The rows below come in pairs that one turn or mirror swaps. Which row does each named row swap with?
Tovo: 3,-4,3,-8,-5,4,12,2,-3,-1,1,-1,-4,1,4,-5,3,-3,3,6,18,-2,0,-1,-1,16,-3,4
resog: -3,18,0,-3,-9,-10,-3,-1,-6,0,13,-1,-6,3,0,-4,2,0,-5,-4,9,-5,-2,-2,-3,-7,3,-1
mafa: -4,-2,8,8,-2,0,0,5,2,4,11,-9,15,-2,-8,-12,6,6,4,13,-2,-8,-2,-6,-5,8,-9,4
mupur: -1,7,14,8,-7,3,2,-4,-9,-6,7,0,-5,1,-3,4,-1,2,1,-1,5,-6,5,-4,-9,-12,-4,8
Tovan: 1,-1,12,17,-7,1,-1,-15,-2,8,4,-3,11,1,-4,0,7,3,3,5,-2,2,3,-1,-10,6,-8,-1
gal: -5,4,2,10,1,5,16,-2,-1,1,0,4,9,-3,5,-6,0,-4,8,2,-8,2,-11,-10,5,6,-10,-4
dig: 9,2,2,3,-2,10,7,13,-9,-10,4,1,9,4,14,2,6,-5,-3,8,-1,-7,4,-4,-2,-7,-2,-1
Geso: 7,3,8,10,-1,7,-2,16,4,-8,4,2,-4,2,-6,1,6,0,-3,7,13,1,4,0,2,-5,-4,-12
Tol: 2,-2,14,8,-3,-2,-5,6,-11,3,10,-1,13,4,0,-17,4,-9,9,-1,1,-9,-7,4,-7,2,2,3
muta: 15,-8,-5,-2,-6,-3,-7,2,-2,-1,6,4,16,-3,2,5,8,-6,3,10,0,2,10,-4,3,-1,0,0
gefig: 4,2,4,2,-9,11,-1,-6,-7,0,15,-7,-6,8,14,4,3,7,7,4,5,-8,0,-8,-1,-4,-2,-9
vafel: 1,-13,16,1,-2,-6,-7,5,-2,1,11,5,-1,0,-2,-6,3,-4,-6,13,17,0,1,-11,-4,-1,2,4
bofef: 0,-4,4,-3,-7,-10,-6,1,0,0,14,5,-2,2,6,-3,-3,0,-6,-9,21,3,-1,-4,-2,-4,-7,3
volo: -1,-5,6,6,-4,-3,-8,-4,-7,-4,6,-8,-3,-10,-5,-1,-9,-9,4,-5,3,-3,-8,-1,8,-1,10,7
laz: 0,18,3,4,-4,-8,8,5,0,8,4,1,-3,1,2,-6,1,-3,-7,5,7,0,-6,6,7,-2,-2,4
goz: 4,-14,13,-2,-4,16,-2,-3,-5,2,3,6,9,-4,-3,-1,-5,-1,-2,-6,17,-3,-1,-8,4,2,1,2
Tode: -3,4,6,1,-12,11,-3,-12,-2,-2,6,-5,-3,-2,-6,10,4,0,-4,1,6,2,9,-6,1,7,-9,3
voli: 11,9,-1,0,-4,-7,-4,-1,-7,1,-4,9,-1,-2,4,-5,5,-1,9,14,-3,1,-2,2,-6,10,-8,1
ladet: -1,-7,3,7,-3,-5,-2,0,1,5,3,3,1,-4,-1,0,0,-8,-2,-4,5,-3,-1,-9,4,18,-19,-6
bune: 18,-4,4,9,6,-6,-7,4,-2,3,7,10,1,-4,-9,-14,-6,4,10,2,-4,-2,-1,-4,-1,2,-4,1
Supuf: 1,-5,7,-2,-12,-2,0,-3,-9,1,3,0,0,10,5,-1,-7,1,-6,4,-14,-1,-9,-3,-6,-14,4,-1
voka: 7,6,-3,-2,-9,2,10,11,3,0,3,-3,7,13,8,-6,8,5,0,5,-1,-7,-11,-5,-2,-5,-2,0
Nuf: -7,2,11,1,-14,12,7,-3,5,5,9,0,-8,0,-10,-9,9,3,7,0,2,7,-3,1,-1,0,6,-8
pez: 3,3,0,7,1,2,8,-8,7,-8,4,-3,5,-2,4,7,3,1,-5,10,4,1,7,-11,1,-5,-14,-1
ran: 3,7,2,1,-4,10,9,1,1,-3,4,6,-5,-2,1,-4,-1,0,-9,-16,7,-3,-1,-4,-2,11,-4,3
mibuz: 6,-9,12,-6,0,0,2,-1,1,5,14,3,2,5,3,-2,13,-1,7,5,-2,11,0,2,1,11,10,-1
sanis: -4,-6,11,0,5,1,-6,8,-1,17,15,9,5,1,-1,-2,-6,3,8,6,6,-2,8,-5,4,-10,-7,-2
fot: -1,5,18,-2,-5,10,5,-3,-2,1,14,6,1,0,6,-3,2,6,-6,-15,-5,-2,-1,2,8,3,-1,-2
murus: -9,6,1,-3,-5,9,-2,12,-8,-2,11,3,-3,-2,9,-3,6,4,10,-2,-7,8,8,-11,9,-4,2,-1
bib: -2,-3,1,-7,-3,18,6,8,0,8,10,5,7,8,-9,-7,0,-9,2,-5,-2,10,4,3,1,1,0,2
ratiz: 5,-7,6,-4,-7,-3,-3,-7,10,1,6,9,-5,-2,-13,-4,0,-2,10,-10,9,-5,-5,-9,-1,2,-2,-5
Nemav: -1,13,6,2,-4,-2,-2,4,-6,-1,9,5,12,-1,3,-3,5,0,0,-2,-20,-3,0,-3,2,9,-2,2
tos: 4,8,-5,-4,-9,9,-7,-2,3,-7,5,12,-5,2,9,-2,-3,-4,-8,-2,8,-3,0,1,6,0,-10,-1
Pabon: -1,-8,7,10,-11,8,-6,2,21,-7,9,2,9,4,0,-3,0,-2,-4,2,1,4,-2,0,-5,4,2,-4
Gurut: -4,-3,12,1,-1,-4,-10,2,-6,-2,6,9,16,9,-3,0,-4,3,10,5,3,-3,4,-12,7,-9,0,7
deda: 2,-11,1,-1,-5,16,-11,-6,2,-5,8,10,10,3,2,-10,-6,-6,-8,2,-1,3,-8,-1,4,-2,-7,-9
mil: -1,-2,-4,8,-9,4,-4,-2,0,1,4,-13,3,-8,-1,-3,3,-3,-4,15,-5,4,-5,-16,0,-4,-6,3
zusi: -7,-6,7,2,1,-2,-2,-2,-10,3,10,15,-1,-13,3,0,-1,5,-2,17,-1,0,1,-11,3,-7,1,-1
siro: -2,7,8,8,1,-1,-2,-2,-10,17,9,12,9,-8,0,5,-5,-5,0,-3,-7,-4,-4,-9,7,0,-2,1
rozal: -2,16,3,2,-4,-3,-3,0,-1,3,12,4,-6,-3,7,-3,8,-2,13,-4,-9,-1,-3,-8,2,5,3,-11
rarat: -1,6,1,6,-11,13,-1,1,-5,7,4,7,-4,-6,-3,-1,8,-14,8,7,8,1,-9,-14,3,8,0,-5
ruka: 9,2,-7,3,-6,10,-6,3,5,2,6,8,11,12,6,-13,-1,-3,4,2,-3,-12,-4,-6,-4,9,1,-3
Vuv: 12,-6,7,12,-12,13,-3,9,1,2,1,0,0,-7,-10,-10,5,-11,2,-1,-5,-3,-3,0,2,-3,6,-2
zelo: -13,-7,5,9,-7,5,2,0,-7,8,6,11,-5,-1,-3,0,-13,-1,7,9,1,7,5,1,8,2,-2,-5
tel: 1,-4,9,-2,-17,5,-3,7,0,6,12,-5,9,-4,-1,-2,-2,6,-4,14,1,-1,-2,-1,-16,8,6,0
raleg: -5,-2,3,7,-7,1,-7,4,-2,6,-4,0,-7,1,1,-2,3,-7,4,-6,-7,-1,-3,1,1,-21,-1,-1
pari: -3,-9,9,-2,-12,1,3,9,-10,1,15,12,13,0,6,-3,13,-5,-4,7,11,3,5,-8,-2,-1,2,0
duv: 3,7,8,3,3,5,-7,-11,7,-1,0,7,3,10,2,-1,-5,2,3,1,4,2,2,-15,-5,-10,0,9
bar: 9,11,-7,7,-4,7,-4,-7,-4,3,2,15,3,2,-1,3,-2,11,-1,2,6,2,5,-7,-4,-5,7,-1
zaf: 7,-8,4,2,5,-16,1,3,1,-3,15,3,11,0,4,-3,-1,-2,3,0,2,-12,5,5,-2,-1,-4,-3
Nezof: -1,6,7,-4,-18,1,-2,9,7,-11,10,7,-6,-7,-6,-9,6,-9,4,2,4,0,-3,-2,6,3,2,-1
tulir: 8,9,-4,8,5,-2,3,-1,0,5,-3,8,8,-6,-11,1,-5,6,1,6,0,1,8,-8,6,0,-4,-1
Fiv: 2,-19,12,-8,-2,4,4,-1,-4,1,2,7,10,-3,4,-1,0,2,1,-12,8,2,-1,0,1,11,1,1
Pebu: 1,0,-13,7,-5,14,7,0,-4,4,10,6,-2,-3,-1,-3,3,1,7,8,12,0,-2,-5,5,13,3,-7
kore: -4,3,12,-5,-2,7,-2,11,-6,4,2,3,-7,2,7,-12,-2,0,-7,-1,-11,1,-12,-6,1,-7,6,0
dadet: 11,-2,6,-2,-2,0,-4,-1,-8,-14,12,5,-5,9,3,-8,5,3,1,-5,-7,-9,3,-7,-8,6,-6,-3
pim: 0,-4,4,2,-2,-2,1,-1,0,0,6,-1,-3,-10,-4,-8,-7,-1,1,-7,-1,1,-10,-4,-16,-13,6,4
Fifif: -1,-5,-1,-8,-3,14,-1,-1,-3,2,12,-2,3,-1,0,-1,6,6,2,-20,4,-1,2,-7,1,2,4,1
nuko: 2,-6,1,4,-3,4,7,2,3,7,10,0,22,0,8,0,5,6,-7,6,-6,2,3,1,-1,-4,3,-8
pas: -3,10,9,7,9,-7,-4,-1,-1,8,9,-2,-6,-7,12,-2,-7,-5,4,3,3,0,-1,0,3,5,6,4
zazir: -7,-13,7,-2,-13,6,-4,12,10,6,4,9,3,14,1,-7,0,1,4,-4,-8,-4,-6,-6,-1,-5,-4,-1
seva: 7,3,-1,1,2,-6,-3,6,-7,2,8,10,8,-1,-2,0,12,-7,-4,2,4,8,-12,-8,-7,1,7,-11
vevut: 0,-8,14,-5,-8,-4,-3,8,-10,-1,-2,-2,-1,0,7,-8,4,2,13,7,2,6,-1,7,-4,7,-3,-7
vipuv: -8,-9,-1,13,0,9,-6,-3,-10,8,0,2,2,0,2,0,-2,0,0,14,7,7,8,-5,-7,-4,-4,0
Nol: 9,8,4,7,-2,-1,-4,-1,-7,12,10,3,8,10,-1,-4,8,3,1,10,2,-10,5,-5,-10,13,-10,1
bak: 6,-10,3,8,3,2,-10,13,1,1,2,9,2,2,-1,-10,-1,-12,4,-12,-3,1,1,-4,-3,-3,10,0
kovom: 2,-10,13,8,-7,4,-10,-2,2,-1,14,0,7,9,-7,-16,2,-4,5,4,0,-12,-5,7,-5,6,-4,-1
lanap: -1,-22,-1,3,-2,3,5,-4,-6,2,15,-1,-6,-6,0,-2,0,-1,3,11,0,1,1,4,-5,6,4,2

Fiv swaps with kovom
pari swaps with Vuv
resog swaps with tulir
goz swaps with Tol

The rows below come in pairs that one turn or mirror swaps. Which row does each named row swap with?
kero: 13,6,-17,15,2,-13,4,-9,0,2,-3,12,3,-8,-1,6,-6
kere: 3,16,-11,-8,7,-7,-2,-22,3,-3,0,12,-4,-18,-2,-5,11
ris: 12,6,-7,0,10,-8,5,4,-9,-3,-3,16,9,-12,9,2,8
varos: 2,20,-10,-6,6,-7,0,-22,0,0,1,12,-2,-20,1,-5,12
Sidun: 23,15,-3,-7,3,1,-3,-16,2,-1,8,-7,2,-7,2,-4,1
tadeg: 21,16,-2,-12,-1,-2,-4,-17,2,4,8,-3,-1,-6,4,-2,1
nedel: 2,7,-11,5,2,-6,10,-4,-3,-6,8,14,0,-13,18,-1,4
nufi: 11,11,-11,5,7,-6,6,8,-8,-6,11,13,4,-9,9,-2,7
Mufaz: 8,20,-19,8,5,-7,7,1,-3,-9,-3,10,2,-9,3,4,-6
ler: 11,18,-7,10,2,-10,11,2,-2,0,-2,13,7,-15,13,-5,6
Dolet: 22,15,-5,-11,0,-1,-2,-17,3,-2,6,-5,-2,-4,0,-1,0
duk: 9,10,-14,5,17,-5,10,-2,-8,6,8,14,6,-5,10,-1,10
pimu: 4,18,-8,-8,8,-10,0,-22,2,-1,1,11,-4,-19,1,-6,11
mip: 16,13,-9,15,-2,-12,5,-6,-2,4,1,1,13,-8,-4,6,-1
mugan: 4,16,-5,0,12,-7,8,5,-3,1,7,15,7,-10,9,5,5
gagum: 24,14,-4,-6,-1,1,-3,-19,1,3,9,-2,0,-6,5,-7,4
mipul: 4,15,-7,5,4,-8,8,6,-6,1,5,20,5,-10,9,-4,7
puz: 12,16,-15,16,-3,-5,12,-4,3,6,-2,4,2,0,1,0,0
gibi: 12,2,-13,9,-8,-8,-1,-6,4,2,-1,8,6,3,5,2,-2
Tusad: 4,18,-10,-8,7,-11,-4,-22,2,1,3,10,-5,-19,1,-4,6
bute: 21,14,-5,-6,-3,5,-3,-18,5,0,5,-5,1,-8,2,-3,4
Fovum: 22,15,-3,-8,0,2,-2,-16,4,-3,8,-3,0,-7,2,-5,1
sed: 6,12,-9,5,9,-9,6,6,-3,-2,10,19,-3,-9,10,-2,8
fip: 20,18,-5,-7,0,1,-2,-14,3,-2,10,-7,0,-5,5,-1,4
pek: 6,18,-10,-6,9,-4,-3,-19,-1,-4,4,11,-4,-22,-2,-5,11
Gaf: 19,15,-5,-11,-4,1,-3,-16,2,-1,8,-3,-4,-8,5,-3,-1
seb: 23,18,-4,-6,-3,1,-1,-17,5,1,6,-4,-3,-5,4,-4,2
disok: 10,9,-8,3,13,0,11,2,-1,8,-1,14,1,-15,7,6,7
Rusa: 16,10,-6,4,2,0,11,-5,-3,6,-1,16,16,1,9,-3,10
lunod: 19,10,-18,12,-10,-12,4,-4,-2,4,-6,10,5,-9,1,1,4
petok: 2,15,-11,-9,10,-9,-5,-19,0,-3,2,11,-2,-18,-1,-3,12
lalu: 15,9,-17,8,-11,-11,8,-5,-3,1,-3,6,7,-8,7,4,-5
zeg: 16,3,-16,8,-4,-6,5,-10,-6,0,8,11,3,6,0,2,0
sifef: 14,9,-19,5,6,-3,3,0,-4,6,-5,7,9,3,-2,5,3
dodu: 3,15,-9,-6,8,-9,-4,-25,-1,1,5,11,-3,-16,1,-7,9
Kitu: 13,10,-11,8,-8,-5,9,-6,-2,9,-9,7,7,-1,2,-6,0
nakik: 8,9,-4,1,6,-1,12,5,-3,5,11,10,8,-9,10,2,9
rov: 2,20,-10,-7,8,-3,0,-18,4,1,0,12,-5,-20,0,-5,9
Ropus: 4,16,-11,-8,6,-7,1,-21,2,1,0,11,-5,-21,-3,-3,9
kap: 7,14,-11,2,15,-7,4,6,-12,-3,1,11,3,-10,5,-6,3
nem: 16,10,-10,10,-3,-10,5,-10,3,6,-4,12,7,0,2,5,-8
Gopi: 0,17,-15,-9,6,-8,-4,-19,-1,-2,3,9,-5,-20,-1,-3,8
mik: 24,17,-6,-9,1,2,-4,-16,0,-1,5,-5,0,-6,3,1,0
Mago: 7,15,-11,-6,6,-9,-2,-24,1,-2,-2,14,-5,-19,0,-2,11
ronob: 11,12,-16,6,14,-2,5,6,-2,1,6,7,5,-9,12,-2,12
Nubi: 24,16,-3,-6,-1,0,-7,-16,1,-1,6,-3,5,-7,0,-3,1
Saran: 12,4,-19,13,-6,-6,5,-8,3,4,-6,12,6,-1,4,0,2
Fupu: 16,7,-15,11,-1,-4,0,-3,0,3,-3,9,6,3,5,1,-6

ris swaps with puz
Mufaz swaps with Rusa
mugan swaps with nem
sifef swaps with ler
kap swaps with Kitu

